One turn sends every row of this set to another row. A few are shown first. Where does it send the rows asked after them?
X: [ -7  -2  -8  -5  18 -13   2   4  -9   1   6   1  -5  12   6 -10  20   7
   5  -8  23 -27   4  35   8  -2 -24   3  -5 -12   1  -1  -4 -22  15   9
  11 -17  -9 -20 -24  23  -1  11  19 -17 -19 -21  -2   5   4 -10  -4   3
  10]
F: [ 11  20   3  17  20 -14   2  31 -24  11  17  19  26 -30  17  -7   5   4
   3   3  -1  -6 -13  13  10  26  -4  14   2 -19  -5 -10   2  16 -14  11
 -30   1   8 -10   1   1 -19  -1 -11   8 -19 -23   1 -27 -14  13 -15 -29
  23]
L: [ -8  16  -6  18 -12  12  -8  18  14  26  23 -23  12  22 -18   2   1   8
 -15  25 -17  -4 -17   5   8  -1  17  -3  10  14   2 -19 -13 -12   4  14
  -2   2  -5  17   1 -15  -4  -7  -8   9  -9 -22 -11   4  23  11 -12   6
  19]
T: [  8  25   7  11  19 -11   4  34 -25  12   6  20  12 -28   5  -5   7   1
   1   4  -5   0 -13   4   7  26  -8  15 -10 -19   7 -13   2  23 -16  -2
 -35   6  -1   0   0 -12 -13   2 -13   2 -21 -26   3 -18 -19  24 -16 -25
  18]
H: [  2   4   0  -7  22 -17   6   9  -4   0  -2   2 -10  21   3 -13  24   9
  -3  -8  25 -32  -8  29   2  -1 -24   5 -12 -13   6  -8  -5 -14  18   3
   4 -13 -19 -14 -28  15  -7  22  19 -14 -13 -13  -2  -2   6  -2  -6   2
  12]
Q: [  4  22  -4  21  16  -9   0  28 -29  13  10  23  14 -36   7  -6   5  -6
   6   6  -5  -2  -7  16   7  26 -14  16  -5 -22   3  -5   5  14 -17   9
 -29   2   9  -5  -2  -9 -13  -2 -12   5 -29 -32  -8 -12 -12  13 -15 -32
  21]
N: [  2   9   5  24  16   0 -26   5  34   3 -10  12  36  23  -4   5  11  -9
   3   5  -7 -18  -5  10   3   7 -12  -4 -12   0 -12   5 -14  10   4  13
  -5  -4  -5  17 -12  -9 -14   0 -15  -3 -44  -1  -2   3 -18  11 -10 -17
 -29]
P: [ -8   7  11  27  19   3 -12  11  24   2 -11  22  23  11 -10   1  10  -9
   6   4   2  -7  -3   1   4   7 -13 -31 -20  -7  -8   0 -12  21  14   8
   2   1   0  12 -18 -14  -8   1 -27 -14 -39  -7   0   6 -14   1  -8 -21
 -20]
V: [-14  23  -1  12  -9  16  -7  16   7  24  28 -15  13  14  -8   6   2  12
 -16  24 -21  -8 -19   6   3   3  21  -9  16   7  -5 -23  -6 -16  14  15
  -2   1   3  12  -2 -10  -7  -7 -18  14 -10 -22 -16  -8  28   7  -4   1
  20]
Z: [  3   2  -5  -2  22 -11   0   7  -3   3   9   3  -6  19   8  -9  19  22
   3  -4  24 -34  -4  36   5  -8 -15  -6  -1 -11  -2  -9  -8 -19  18  12
   4 -16  -5 -20 -30  25  -7   9  14 -14  -3 -19   2  -3   7  -9  -6  -6
  14]
C: [  6  22   1  20  16 -12   1  36 -20  14  12  20  16 -33   8 -14   8  -1
   3  11  -2   6 -12   8  17  25 -14  11  -6 -14   5 -12   1  23 -17   9
 -31  10   1  -7  -8  -6 -20   3 -12   4 -20 -30   1 -17 -15  18 -18 -27
  24]
B: [-11  19  -6  14 -13  17  -7   8   9  21  22 -24  13   7 -20  11   2   5
 -12  22 -18  -6  -7   8   3   0  17   3   9   4   3 -14 -10 -22  13  20
  -3   0  -1  15   3 -18   1 -12 -13   8 -15 -27 -19   7  26   9  -7   3
  17]
G: [ -7  18   2  11  -5  14  -2  13   6  22  18 -25  10  24 -19  10   1   6
 -19  23 -19  -7 -21   5   2   4  16  -1   8   9   4 -25  -8 -14   9   9
  -3   6  -4  18  -1 -23  -2  -2 -11   5 -15 -14 -13   2  22  21  -8  11
  16]
U: [ -3   7  13  12  18   0 -20   3  27   2 -10  18  36  14   2  -2  18  -6
  -4  -1  -6  -6   2   3   6  -1 -18  -9 -16 -10  -7  -1 -16  20  12   6
   8  -3 -13  15 -10  -4 -10  13 -25  -2 -55  -1 -13   1  -4  -3   3 -18
 -10]
R: [  4   3  -4  -3  20 -16   1  10   3   6   7   3  -7  18   7 -20  20  12
   0   1  29 -24  -4  33  10  -7 -26   5  -5  -6   1  -6  -7 -13  13   3
   9 -12 -18 -19 -27  25  -7  17  20 -19 -16 -18  -3  -2   4  -9  -8   1
  16]

T moves to G
R moves to C
Now find these:
X moves to Q
F moves to V
U moves to P

One turn sends every row of this set to another row. A few are shown first. Where does it send the rows asked after them?
pepir: [ -9   4  22  12  -4  -6  23   6  -1 -10   1   6 -14  -3 -19]
Lun: [ -2 -43  22 -19   3 -20 -17  -8  13  -6   1  -8   1 -13   1]
vuno: [-12  -3 -12 -23   4   0   3  -4   9  21  -6  12  -4 -10 -16]
lobep: [-11 -33  11 -20   5  22 -18   4  16   9  -1   1  -8  17   1]
mutar: [  1 -12  18 -20   6   4  17  11  -1  12   4  17  19  15 -16]
mekon: [  1 -13 -11 -10  12 -22 -16  11   2 -14   2   2  -5 -17  -2]
Remit: [ -1 -41  22 -15   0  -1  -9   1  -1  -7  15 -12  -8  10 -23]
fezi: [ -3 -14  24 -18  -1  -6 -14   6   4  18  12  17 -23   1  16]
mokid: [-22 -17  23  -8 -13  16  -4  11  21  -3 -14   8  12   2 -14]
Vobef: [-17   3  15 -12  -6 -16  20  15   3   7 -10 -19  -2  -8   6]
Tiluf: [ 12 -11  -9  -5 -11 -17   2  -5   3   3  -5  -2   4 -23 -22]
depum: [  0 -17  -3 -18  24  16   1   8  16  -4 -24 -13  -8   6  -6]
saf: [-18 -16  16   7  -2 -11   1   7  38   3   6  -8  12  12   5]
paro: [ 11 -12   6   9  -4  -1   3  12  34  17  19  -2 -11   3   5]
Sogo: [ -6  -5  12   4   3  12   0  -5  -7  -4   4   8 -25 -26   4]
nopos: [ 11  -3  13 -13  -4  -3  -1 -13  26  -1  16  -6  24   9   6]
sapon: [ -6 -27  18   5  20   1  15   7   0   8 -31 -16  -3   2  -3]
vigap: [  6 -16  16  -2  21 -17  21  -2  32  12  18   8   2   0 -12]
kemu: [  2 -30   7   2   6 -10  -1 -19 -17   9  -4  12   9   3 -20]
fir: [ -1 -11   7  -2  22   6  19  13  -4   2   0   4  -5  23  18]
legis: [ 11 -18  29 -21  -2 -21   4 -11 -10  -4   9  -8   4   6  15]
Fori: [ -7   9  14 -17   2 -15  -1 -13  28  15  12  -8 -10   2 -11]
Bog: [-14 -38   5  -3   9 -17   4 -11  20  19 -18  14   4  -8   4]
Vof: [ -9 -16   8   2   9   5  13  -9  -8 -21  15  -5 -17   3  12]
laz: [ -4 -33  12 -12  -2  23  -1  11 -14   3  19  -6   5  -3  -7]
zuna: [  2 -24 -14   1  -3  -7  13  15  -1  14   3  -8  -6  -4  23]
lubup: [ 10 -24  19  -1 -27  11  14  -7  10   3   6   1   1 -22  -1]
muguf: [-11  -8  21 -15  11 -13 -27  14  -4  -1 -17  -4  -3 -11   1]
rir: [  5 -29  45   3   5  -6  15   1  14   0   2  14 -17  -7 -10]
lam: [  2 -15   8  16  -3  -4  -1  -8   3  -7 -18  11  -8  12 -27]

rir moves to legis
pepir moves to Lun
Now find these:
Vof moves to mekon
Bog moves to mutar
laz moves to Sogo
vigap moves to nopos

